Where one turn sends some rows of the set: a few examples, then the rows asked
Tuza: [-0.81  3.30 -1.54  3.67  0.69 -2.80 -1.22  2.50 -0.70 -0.90 -0.78 -1.07
 -1.38  0.12 -0.13 -1.23  1.99  2.20  0.29 -1.22 -0.68  0.50  2.42 -1.64
 -0.14 -1.27  2.20 -1.05  0.25  1.51 -1.65  3.32 -0.60 -1.41 -0.70  0.22
 -2.95 -1.39 -0.66  1.01  1.08  0.93 -1.10]
Zolu: [ 1.86 -0.06  0.30  2.61 -0.84 -1.38  0.46 -0.82 -0.45  1.51  0.45  1.38
  0.30  0.48 -0.71  1.45 -0.53 -3.20 -0.21  3.70  0.97 -0.99  1.52 -0.28
  1.11  1.73  0.40 -1.89 -0.04  0.72 -0.55 -1.55  1.33  1.38  0.89 -0.69
  1.12  0.01  4.90  0.29 -0.69  0.93 -2.35]
tozop: [ 3.07  1.00  1.52  3.73  0.26 -0.10  0.51 -0.13 -0.92 -2.60 -2.63  1.56
 -2.01 -0.33  0.25 -2.47 -0.38  0.12  1.83  0.10 -2.35 -0.74 -1.42  1.24
  1.64 -0.09 -0.96 -2.48 -1.46  0.15 -3.30  0.50  1.85 -2.11 -1.98  0.65
 -1.82  0.29 -3.19 -0.78 -3.02 -0.78  0.63]
runav: [ 1.86  0.14  0.25  2.70 -0.11 -2.36  0.81 -0.36 -0.56  2.50 -0.62  1.72
  0.82 -0.31 -0.30  1.03 -1.12 -3.16  0.09  1.83  0.29 -1.81  2.92  0.59
  1.70  1.95 -0.35 -1.97  0.88  0.84 -0.75 -0.89  0.70  2.09  0.40 -0.86
  1.31  0.84  4.25 -0.39  0.07  1.07 -1.66]
zuzeg: [ 0.14  0.29  1.67  5.52 -0.34  1.74 -1.63 -1.32 -0.51  0.30  1.45  1.51
  2.05 -0.32  0.25 -2.56  0.06 -1.94 -0.89  1.90 -2.21 -0.50 -0.21  1.11
 -1.12 -0.76 -1.04 -0.01 -0.94  0.25 -3.28 -0.60  2.47 -0.10 -2.12 -0.18
  2.91 -1.26 -1.20  2.77 -0.01 -0.51  1.46]
mogeb: [-0.41 -0.40  3.07 -0.74  1.65  2.13  2.47 -1.71  0.51  1.04  0.92  3.02
 -0.47  0.60  0.68 -0.13  1.26 -1.44  1.43  0.82 -3.32  1.04 -2.22  0.81
 -0.72  1.11  0.45  2.32 -3.25  0.23 -1.60  1.62 -0.40  1.80  2.00  0.13
 -1.82  1.82  2.30 -2.76  1.09  1.52 -1.40]
zosa: [-2.04 -1.02 -1.68  0.15  1.85  0.86  0.60 -1.32  2.31  0.32 -2.59 -0.83
 -1.43 -0.06 -0.14  0.59 -0.37 -0.55 -0.66 -0.14 -0.17 -3.47 -2.30  0.74
  3.00 -0.36  0.09 -1.20 -0.54 -2.69 -0.22 -1.40 -0.12 -1.38  0.14  1.19
  2.94 -1.90 -2.01 -0.57 -1.00 -1.20 -2.97]
Ledu: [-0.47  0.10  3.71  0.80  1.62  2.55  2.40 -2.46  0.52  1.30  0.69  2.27
 -0.04  1.34  1.26  0.37  0.35 -0.83  1.22  0.47 -2.45  1.27 -2.35  2.01
 -0.43 -0.06  0.73  2.28 -2.31  1.75 -1.00  2.45 -0.61  1.87  1.56  0.46
 -2.16  1.67  2.35 -2.79  1.76  1.35 -2.15]
zofi: [-0.36  1.80 -2.05 -3.01  0.52  0.33 -1.34 -0.14 -2.36 -0.66 -0.09  1.74
 -4.26  0.98  0.18  0.76  1.96  1.61 -1.54 -1.59 -0.13  1.55 -1.80 -0.22
  1.01 -0.82 -0.06 -3.29 -0.37  4.27  1.18 -0.58 -1.74  0.01 -1.08 -0.20
  0.25 -1.83 -1.08  0.04 -1.26  0.30  0.06]
remem: [ 3.06 -2.24  3.66 -1.23  1.27  0.70  0.71 -0.41  0.08  0.24 -0.76 -0.53
  2.36  0.91 -0.63  0.51  0.89  0.21 -0.98  1.62  0.66  3.66  0.89  0.16
 -0.71  1.22 -2.97  0.57 -1.35  2.48 -0.29  3.17  2.40  0.04 -0.89  0.79
 -0.71 -0.40 -0.37  2.25  0.93 -0.03  0.76]
ziti: [-2.00 -0.84  2.49 -0.03  0.99 -1.02 -1.86  0.48 -1.62 -0.18  0.67  1.29
  2.07  0.62 -1.05  0.35 -2.32  1.10 -0.58  0.93 -1.84  2.67  1.06 -0.28
  0.89 -3.14 -0.46  0.70 -1.25 -0.94 -0.79  2.44 -1.80 -1.66  2.13 -0.95
 -1.26  1.01 -5.74  0.01  0.11  1.24 -0.19]
lopa: [-0.67  0.20  3.36 -0.45  1.48  2.75  3.02 -1.76  0.82  0.92  0.76  1.70
  0.15  1.67  0.25  0.17  0.28 -1.01  0.42  1.40 -1.66  2.48 -2.29  0.84
 -1.00  0.19  1.40  2.08 -2.15 -0.58 -1.09  1.27 -0.84  2.06  2.28 -0.18
 -1.96  2.29  2.43 -1.83  1.68  1.00 -2.15]
kemi: [-0.69  3.26 -0.68  2.73  0.96 -2.73 -1.93  2.69 -0.99 -2.16 -0.64 -0.91
  0.28  0.61 -0.92 -1.69  1.38  2.24  0.10 -1.49 -1.45  0.01  2.31 -1.61
  0.25 -1.28  1.78 -1.80  0.10  0.89 -2.20  3.90 -0.97 -1.19 -1.21 -0.04
 -1.73 -1.24 -2.02  0.10  0.32 -0.02 -0.61]
ked: [ 1.23  1.35 -1.60 -3.84  0.99  0.64 -0.86 -0.50 -3.02 -0.83 -0.84  2.05
 -5.32  0.53 -0.53  0.96  2.37  1.17 -1.77 -1.42  0.12  0.84 -0.82 -0.17
 -0.62 -0.15 -0.09 -2.69 -0.58  2.75  1.29 -0.47 -1.61 -0.22 -1.13 -0.10
 -0.27 -2.04 -1.33  0.19 -0.19  0.29 -0.49]
Lege: [-1.93  0.08  0.36 -0.56  0.92  1.45 -3.14  0.71 -2.60  1.62 -0.70 -1.19
  0.44  0.10  1.05 -1.22  0.17  1.15 -3.44  1.03 -0.74 -2.40 -0.71  0.72
 -3.07 -1.17  1.50  2.36 -1.14  0.68 -0.24 -1.11 -4.10 -0.60  0.14  1.13
 -2.02  1.44  0.75 -0.84  0.35  3.39  1.43]
zala: [-0.13  2.47 -1.46 -2.45  1.27  0.79 -0.04 -0.10 -3.10 -1.38  0.08  1.63
 -4.82  1.49  0.01  1.36  1.95  2.48 -0.78 -1.05  0.16  0.14 -1.95 -0.43
  0.47 -0.68  0.04 -2.80  0.16  2.87  1.25 -1.49 -1.48 -0.07 -1.83 -0.22
 -1.48 -2.73 -1.10 -0.92 -0.44 -0.19 -0.44]
kabu: [-1.07 -0.32 -1.32  0.66  2.04  1.04  1.60 -0.11  2.83  0.16 -2.73 -1.13
 -1.70  0.55  0.49 -0.09 -1.40 -1.17 -0.12 -0.80  2.32 -2.82 -2.17  0.76
  3.07 -0.74  0.24 -1.51 -0.73 -1.64 -0.72 -1.52 -0.10 -1.32  0.14  1.27
  3.34 -1.59 -2.22 -0.18 -0.83 -0.19 -2.57]
zuk: [-1.05 -0.96 -2.53  1.44  1.07  0.85  1.41 -1.16  2.43 -0.47 -2.01 -1.08
 -1.00  0.80  0.26  0.51 -0.55 -0.51 -0.23  0.04  1.55 -3.17 -2.90 -0.15
  2.37  0.05  0.35 -1.64 -1.14 -1.99 -0.20 -3.64  1.12 -1.40  0.02  1.42
  2.01 -1.87 -1.60 -0.65 -0.71 -0.61 -1.93]
gabed: [-3.39 -1.06  2.77  0.92  1.32 -1.34 -1.36 -0.57 -2.06  0.12 -0.18  0.60
  2.10  1.05 -0.12  1.78 -1.78  0.51 -0.78  0.97 -2.41  2.03  0.32  0.15
  1.51 -2.96 -0.61  0.91 -0.38 -1.19 -0.09  1.73 -1.68 -1.80  2.88 -2.01
 -0.81  0.19 -4.64 -0.87  0.15  1.77  0.08]
Zemar: [-0.46  0.51  1.34  5.37 -0.56  1.50 -1.64 -1.06 -1.14  1.33  0.82  1.53
  1.49  0.86 -0.61 -2.77 -0.33 -1.28 -0.79  2.14 -1.10 -0.84 -0.68  0.56
 -0.95 -0.89 -0.13  0.93  0.14  0.60 -2.40 -1.17  1.11  0.94 -2.59  0.81
  3.99 -1.22 -0.46  3.03 -0.44 -1.00  1.51]
Fol: [ 1.88  0.16  0.61  3.04 -0.12  1.15 -0.04  0.66 -0.17 -2.54 -2.64  2.24
 -3.20  0.48  1.06 -2.31 -0.24 -0.62  1.92  0.23 -2.32 -0.07 -1.54  1.36
  2.45  0.10 -1.04 -1.80 -1.72 -0.53 -2.64  0.11  1.75 -1.56 -1.33  1.03
 -2.40  1.25 -2.41 -1.65 -3.53 -1.27  1.41]
tifig: [-2.08  0.89  0.46 -1.16  0.61  0.36 -2.27  1.33 -2.56  1.18 -0.15 -0.58
  0.80  0.84  1.98 -0.47 -0.24  2.02 -3.54  1.06 -0.19 -1.39 -0.35  1.12
 -2.75 -0.53  1.45  1.69  0.66 -0.07  0.55 -1.74 -3.90  0.25  0.33  0.57
 -3.99  1.85  0.25 -1.50  0.59  2.00  1.34]
tes: [-1.60  0.67  0.52 -0.63  0.63  1.13 -3.06  0.97 -2.18  1.45 -0.42 -1.38
  0.52 -0.43  2.61 -1.56 -0.71  0.78 -3.06  0.30 -0.34 -1.53 -0.48  0.57
 -2.72 -1.54  1.26  1.94 -0.97  1.50  1.43 -1.53 -2.83 -0.57  0.65  1.13
 -2.84  2.03 -0.05 -1.69  1.11  2.63  2.36]
togi: [ 1.61  0.23  0.00  2.54  0.05 -2.72  0.53 -0.15 -0.86  2.44 -0.99  1.38
 -0.02 -1.40 -0.95  0.74 -0.32 -2.69  0.28  2.75  0.43 -2.70  2.18 -0.78
  0.31  1.67 -0.65 -1.08  0.19  0.92 -0.60 -0.66  0.82  1.03  0.52 -0.92
  1.05  0.37  4.68  0.41 -0.27  0.78 -3.26]
kunab: [ 2.56 -1.29  3.12 -0.21  1.01  1.72 -0.85 -0.49 -0.05  0.26 -0.38 -0.64
  3.26  0.32 -0.81  0.17  0.10  0.30 -1.18  1.82 -0.77  3.83  1.50 -0.03
 -0.99 -0.26 -3.15  0.71 -2.31  2.52 -0.86  3.22  2.49  0.24 -0.52  0.68
 -1.15 -0.13 -0.36  3.14 -0.11  0.52 -0.04]

tozop -> kemi
zuk -> zala
togi -> zosa
Now find these:
Zemar -> Fol
kabu -> zofi

Where one turn sends some rows of the set: a few examples, then the rows asked
los: [-2.39 -8.52 -0.68 -1.98 -0.23  2.62 -0.86 -1.09  0.65  0.35 -0.30  0.47
 -3.06 -1.66]
fomem: [-2.59 -6.45  3.44 -0.03  3.78  1.37 -0.49  1.98  1.45 -1.26  2.35  4.38
 -2.23 -5.33]
fakog: [-1.28 -4.72  0.92 -0.05  0.69 -1.06  0.07  3.29 -2.77 -0.02  5.05  2.47
 -3.81 -3.80]
Fedo: [-0.76 -2.54 -0.87 -2.50  1.62  0.95  0.36  4.46 -0.08 -1.22  2.06  4.40
 -4.45 -3.70]
bisuk: [-3.80 -6.08 -0.89 -3.33  1.04  2.09 -1.03 -1.68  2.32  0.74  0.96  1.95
 -0.87 -1.43]
zuber: [-2.87 -8.40 -0.93 -1.66  0.46  2.17 -0.46 -1.13  0.50 -0.65  0.30  2.08
 -1.16 -0.55]
toda: [-4.87 -6.24  2.29 -0.89  2.79  1.58 -0.33  1.43 -0.08 -0.83  4.40  6.36
 -3.68 -3.96]
gasif: [-2.93 -8.26 -2.41 -0.44  1.89  1.62 -4.53 -0.02  0.71  1.58  0.92  3.24
 -4.96 -2.63]
Dotap: [-4.14 -6.77  2.17 -0.08  5.14  1.57 -0.65  2.48  1.03  0.12  2.56  4.29
 -3.40 -5.57]
ged: [-2.15 -5.19  0.52 -0.12  0.64 -1.72 -0.93  2.66 -2.57  1.73  5.20  1.93
 -2.49 -4.00]
Nufeg: [-0.87 -4.75  0.11 -1.22  2.32  2.54 -0.05  4.43 -0.81 -2.41  2.50  4.53
 -5.37 -3.97]
Dig: [-0.87 -5.18  2.02 -0.16 -0.19 -1.43 -0.81  2.24 -1.44  0.29  4.83  2.66
 -1.30 -3.81]
Nupef: [-3.66 -5.66 -4.85 -0.99  0.93  0.50 -2.53  1.93  1.74  1.30  1.96  3.16
 -1.78 -2.45]
pali: [-0.22 -4.66 -1.19 -1.80  1.41  2.96 -1.40  4.74 -1.27 -1.45  1.73  3.97
 -5.19 -3.54]
Lelib: [-2.42 -4.43  2.38 -0.12  0.55 -1.02 -1.14  1.03 -3.34 -0.39  3.62  2.03
 -4.61 -3.64]
zuzok: [-1.57 -4.36  2.35 -0.61  1.75 -2.13 -0.75  1.56 -2.13  1.30  3.65  2.08
 -4.76 -4.13]
kar: [-2.74 -7.81 -0.62 -1.35  0.57  1.53 -0.36 -1.34  0.18 -0.73 -0.16  1.06
 -1.14 -0.86]
zunol: [-2.91 -7.34 -1.39 -1.76  0.26  1.79  0.03 -0.62  0.59 -0.92  0.16  1.53
 -0.52 -0.62]
fak: [-3.56 -4.51 -1.93  0.00  1.83  0.55 -2.96 -0.07  0.84  1.52  0.06 -0.69
 -4.43 -4.16]
lado: [-4.53 -4.14 -4.38 -1.41  1.13  1.82 -1.99  1.64  2.44  1.45  2.18  2.51
 -2.39 -3.28]
gabov: [-3.31 -8.10 -1.86 -2.47 -0.76  2.17 -0.03 -0.48  1.34  0.95  1.53  1.76
 -1.35 -1.26]
fel: [-2.42 -5.43 -0.92 -3.40  0.67  2.19 -1.44 -1.51  1.49  0.08 -0.47  0.56
 -2.00 -1.50]
denan: [-1.87 -4.04  1.61 -1.16  0.57 -2.07 -0.85  1.60 -2.24  1.32  4.84  2.02
 -3.34 -4.13]
dat: [-3.38 -4.51 -2.20 -0.25  2.66 -0.41 -2.23  0.18  0.58  1.76  1.70 -1.26
 -3.34 -4.10]
mup: [-2.25 -2.62 -0.20 -1.76  1.54  1.71  0.47  3.87 -0.92 -3.01  1.50  4.16
 -4.08 -3.81]
lufe: [-3.00 -4.60 -5.07 -2.05  1.29  2.47 -2.18  2.00  1.55  1.04  3.01  2.58
 -3.01 -2.65]
Sabi: [-4.08 -6.20  2.84 -1.45  4.61  1.28 -0.62  1.41  1.11  0.18  3.23  5.21
 -4.06 -5.19]
Suma: [-3.92 -7.27 -2.08 -0.71  1.17  2.45 -4.21 -0.48  1.19  2.51  2.47  2.94
 -5.13 -2.92]
miga: [-3.50 -7.11 -1.32 -1.95  0.44  1.73  0.52 -0.40  1.83  0.11 -0.44  0.13
 -1.09 -2.37]
zadiv: [-4.24 -5.98  2.64 -1.71  2.94  1.32  1.24  1.14  1.61 -0.14  3.23  4.94
 -4.13 -5.88]
molo: [-0.72 -3.68  0.16 -2.88  0.29  2.35  0.54  3.03 -0.28 -1.85  1.62  3.82
 -6.02 -4.67]
Zafe: [-3.51 -5.65 -2.31  0.32  2.74 -0.76 -2.91  0.39  0.92  1.03 -0.51  0.18
 -2.95 -3.94]
tugaz: [-3.58 -7.74 -1.40 -0.84  3.34  2.93 -3.87 -0.55  1.22  1.87  2.35  2.33
 -5.35 -3.35]
visuz: [ 0.86 -4.83  0.63 -1.54  0.60  2.58 -1.37  3.80 -0.61 -2.47  1.81  4.54
 -3.88 -3.52]
deza: [-0.40 -3.22 -0.58 -2.93  1.32  2.30 -0.76  3.99 -0.58 -1.62  2.02  4.52
 -5.15 -3.75]
rofu: [-3.31 -6.44  2.17 -1.56  3.95  1.33 -0.63  1.86  0.91  0.54  3.79  6.49
 -4.67 -4.18]
verov: [-1.99 -4.72  1.78 -1.49 -0.85 -1.27  0.43  1.08 -1.82  1.11  4.91  2.28
 -4.31 -4.60]
ver: [-2.62 -6.58 -0.49 -3.16 -0.18  1.86 -2.04 -2.21  0.82  1.14  1.10  1.27
 -1.98 -1.00]
ruk: [-3.69 -6.53  2.72  0.41  4.21  0.53  0.48  2.23  0.15 -0.40  4.09  4.31
 -3.77 -5.00]

gasif -> Nupef
fakog -> ruk
Now find these:
zuber -> zunol
zuzok -> rofu
miga -> los
Sabi -> deza
zadiv -> molo
mup -> Lelib
fak -> Suma
visuz -> Dig
dat -> tugaz
ver -> bisuk
ged -> Dotap

